In the rows, zero is written as 128.
The rows below fall into families. The same turns and mirrors carry the whole set onto itself and the rows of a family onto each other. For each named row, which other rows are in its family? Write them in the order they are listed.
These 36 rows form 6 families of 6 rows each.
Q_235: [130  82 108 158 133 146 138 103 106 141 149 112 141 139  95 102 137 118
 135 153  74 128  99 125 125 138 132 119 148 124 141 138  85 158 112 136
 104 141 127 116 111 110 173 140  96]
Q_161: [107  99 156 142 150 139 155 138 153 142 113 153 125 143 131 129 114 109
 127 107 131 143 139 118 129 141 122  77 176 146 117 109 125 132  97 105
 137 182 158 139 134  86 145 165 139]
Q_779: [109 138 139 119 163 110 182 133 141 128 119 117  85 142 144 146 115 123
 111 127 162 124 133 153 171 125 101 115 126 123 110 112 164 113 148 148
 133 164 141 121 127 120 108 130 155]
Q_940: [102 135 172 138 150 108 133 165 138 124 103 153 124 146 128 137 125 117
 107 143 130 146 133 125 151 129 132 108 173 134 118 130 143 126 138 114
 135 165 149 174 125  97 133 184 153]
Q_10: [142 122 124 109 127 103 114  97 109 153 135  76 143 135  89 112 141 134
 152 122 112 155  83 132 119 121 149 108 108 114 129 154 120 123 125 163
 123 132 100 131 132 133 141 119  64]
Q_881: [103 125 113 137 111 120 145  96  85 116 121 115 113 145 136 109 135 146
 165 140 140 137 111 149 110 145 157  96 108 100 106 113 135 154 123 181
 124 109 141 134 112 117 157 120 105]
Q_857: [148 136 151 138 119 113 145 135 167 165 130 117 123 167 125 149 105 110
 106 101 125 135 114 117 138 110 113 143 137 143 112 175 138 113 158 113
 123 176 123 135 143 140  87 142 131]
Q_659: [152 143 155 142 124 102 140 154 164 154 138 121 134 136 136 169 119  98
 135 112 130 125 124 108 147 104  92 111 140 146 134 181 145 150 146 128
 127 166 154 129 146 145 122 156 150]
Q_815: [124 120 164 160 147 125 138 152 135 147 112 144 125 137 154 150  90  97
 149 113 139 126 139 105 151 128 102  79 163 144 126 132 146 136 111 143
 132 188 151 144 130 127 123 162 153]
Q_687: [154 133 114 137 125 117 146 118 102 145 113  97 154 106  77 129 133 142
 143 151  81 131  78 159 138 143 163 117 129 113 114 137 122 154 122 173
 112 131 113 110 133 124 131 123 102]
Q_485: [ 95 113 124 117 121 120 135  80  77 100 136 120 138 132 113 117 134 137
 154 127 138  94 116 141 143 134 156 100 110 112 128 117 144 146 108 169
 108  99 149 131 110 107 152 122 107]
Q_662: [129 115 153 129 161  89 161 145 122 123 103 119  83 124 126 156 130 111
 113 134 130 133 105 104 124 127 108 132 131 141  96 107 184 112 153 127
 131 154 137 135 152 117 127 153 154]
Q_13: [163 126 147 145 134  99 129 151 153 159 135  99 125 121 122 136 111 107
  79 106 142 125 114 123 141 119  96 126 141 132 127 155 125  91 160 128
 135 168 131 136 141 132  90 133 128]
Q_957: [117  99 134 146 109 130 125 116 116 134 139 132 150 145 100  83 148 137
 147 132  93 162 133 137 112 102 121  94 119 125 120 156  95 168 110 152
 126 122 130 138  93  88 162 150  88]
Q_982: [139 135 167 148 128 105 114 155 138 166 148 115 120 160 131 145 118 123
 117 103 157 148 129 134 141 139  90 130 165 126 110 131 148 121 130 104
 136 176 141 148 125 129  99 122 152]
Q_470: [130 127 131 131 115 105 131 120 124 160 122 108 156 139  99 136 140 127
 129 122  83 124 102 148 129 117 174 118 110 110 119 129 141 107 113 162
  90 131  95 117 145 161 129  93  85]
Q_776: [ 98 135 120 128 128 134 142  84 102 132 107 132 138 123 120  97 154 129
 146 168 101 102 106 152 155 136 150 108 115 119 122 113 106 157 116 155
 118 106 163 124 113 135 157 137 106]
Q_645: [139  96 108 150  99 139 154 115 119 120 139 130 134 168 105 105 134 131
 123 140 100 168 116 155 146 118 155 104 117 104 117 153  92 167 116 155
  91 127 131 119 126  99 146 110  80]
Q_393: [129 129 133  99 140 112 172 103 155 128  95 112  92 130 123 167 139 115
 119  99 154 116 115 123 144 127 121 119 115 123 111 101 160 131 129 121
 147 126 165 122 147 130 120 151 157]
Q_703: [124  93 137 150 123 133 113 128 119 119 146 121 116 128 118  86 153 131
 129 121  96 128 101 120 143 136 165  98 133 118 135 181 103 175 121 134
 125 100  98 116 116 105 163 121 101]
Q_963: [ 95 117 168 164 138 140 141 140 145 145 101 157 122 141 153 122  98 112
 119 120 139 146 148 115 129 134 110 103 160 157 121 145 130 127 127 100
 147 180 145 145 134  95 106 156 129]
Q_730: [100  85 143 173 120 134 117 135 134 137 132 126 142 131  89 109 147 136
 113 128  85 156 138 138 137 127 155 102 147 110 149 158 105 157  94 115
 118 133 113 119 119  96 166 133  91]
Q_672: [122 111 125 156 109 126 131  78  93 118 128 116 125 137 122  86 128 121
 137 152 139 138 103 134 155 159 157  99 117 113 120 142 119 138 108 140
 122 108 152 114 124 106 153 103  69]
Q_484: [133 114 119 109 124 107 121 121 105 143 147 104 159 124  75 114 149 136
 146 114 104 129  98 143 131  98 158 107 109 113 116 146 124 139 120 173
  90 137 115 114 152 129 120 100  80]
Q_546: [111  77 137 154  99 128 106 118 107 127 167 128 140 121  95  98 144 138
 135 120 112 145 128 138 131 123 145  92 146 126 136 147  94 176 104 143
 107 132 137 117 109  92 161 126  99]
Q_407: [127 119 144 118 165 121 147 138 142 135  94 109  93 117 142 182 112 104
 128 103 146 125 123 106 151 108 101 101 117 129 147 126 149 144 134 142
 138 162 150 136 158 142 114 160 148]
Q_964: [110 137 155 112 151 122 174 104 137 131  92 122  79 132 147 170  98 120
 115 105 144 137 130 141 136 127 113 125 113 145 121 123 171 128 150 127
 142 149 140 127 144 118 104 145 149]
Q_399: [152 120 128 113 117 122 146  78  99 126 111 120 160 125  99 115 124 117
 131 134  93 153 107 152 147 118 143 100  96 133 127 133 121 132 107 165
 108 104 116 121 130 104 129 107  63]
Q_933: [104 114 159 143 140 128 157 155 154 130 126 145 142 130 159 137 107 115
  96 133 135 129 146 135 137 123  84  91 152 172 140 137 122 120 140 115
 133 172 142 153 115  79 130 147 129]
Q_996: [133 114 133 113 141 130 127 127 111 137 127 125 119 135 120 103 143 130
 132 109  78 129  93 147 138 115 184  90 113 108 117 143 114 151 125 178
  97 117  82 121 139 135 137 103  98]
Q_712: [116 118 175 122 167 125 122 144 122 141 108 122 128 142 135 155 104 123
 101 101 144 127 132 126 122 130  82 104 138 139 133 117 149 114 121 102
 141 163 157 179 130  92 115 150 130]
Q_42: [117 128 140 129 139 130 135  94  86 112 133 148 135 129 142  86 137 114
 153 124  94 100 115 132 132 137 156  92 117 128 122 143 142 147 116 163
 115  80 105 121 113 112 157 113 111]
Q_426: [ 95 120 139 155 123 119 154  83  94 108 118 132 118 133 122 121 136 128
 132 137 108  99 135 145 126 141 147 113 104 107 124 122 168 136 108 145
 115  83 150 112 112 114 176 124 119]
Q_215: [117 132 157 107 145 107 159 160 151 146 123 119 108 157 135 170 137 137
 116 113 138 135 124 142 132 103  75 125 111 144 102 122 168 143 141 110
 125 160 154 143 142 115 110 122 145]
Q_335: [139 127 152 123 121  93 124 143 155 159 139 133 125 147 131 152 144  90
 104 128 117 152 119 108 134 108 107 145 160 157 129 120 131 110 157 112
 120 161 117 153 135 147 118 151 149]
Q_80: [172 146 136 130 111 100 144 145 174 164 136 123 169 148 108 151 127 101
 121  97 122 130 110 117 120 123 124 122 162 139 109 159 135 114 133 112
 124 163 136 135 156 131 107 140 136]

Which other rows belong to the same family as Q_42? Q_659, Q_815, Q_703, Q_407, Q_996
Which other rows belong to the same family as Q_161? Q_470, Q_393, Q_730, Q_426, Q_80
Which other rows belong to the same family as Q_215? Q_982, Q_645, Q_672, Q_399, Q_712
Which other rows belong to the same family as Q_964? Q_857, Q_485, Q_963, Q_484, Q_546
Which other rows belong to the same family as Q_10? Q_779, Q_881, Q_13, Q_957, Q_933

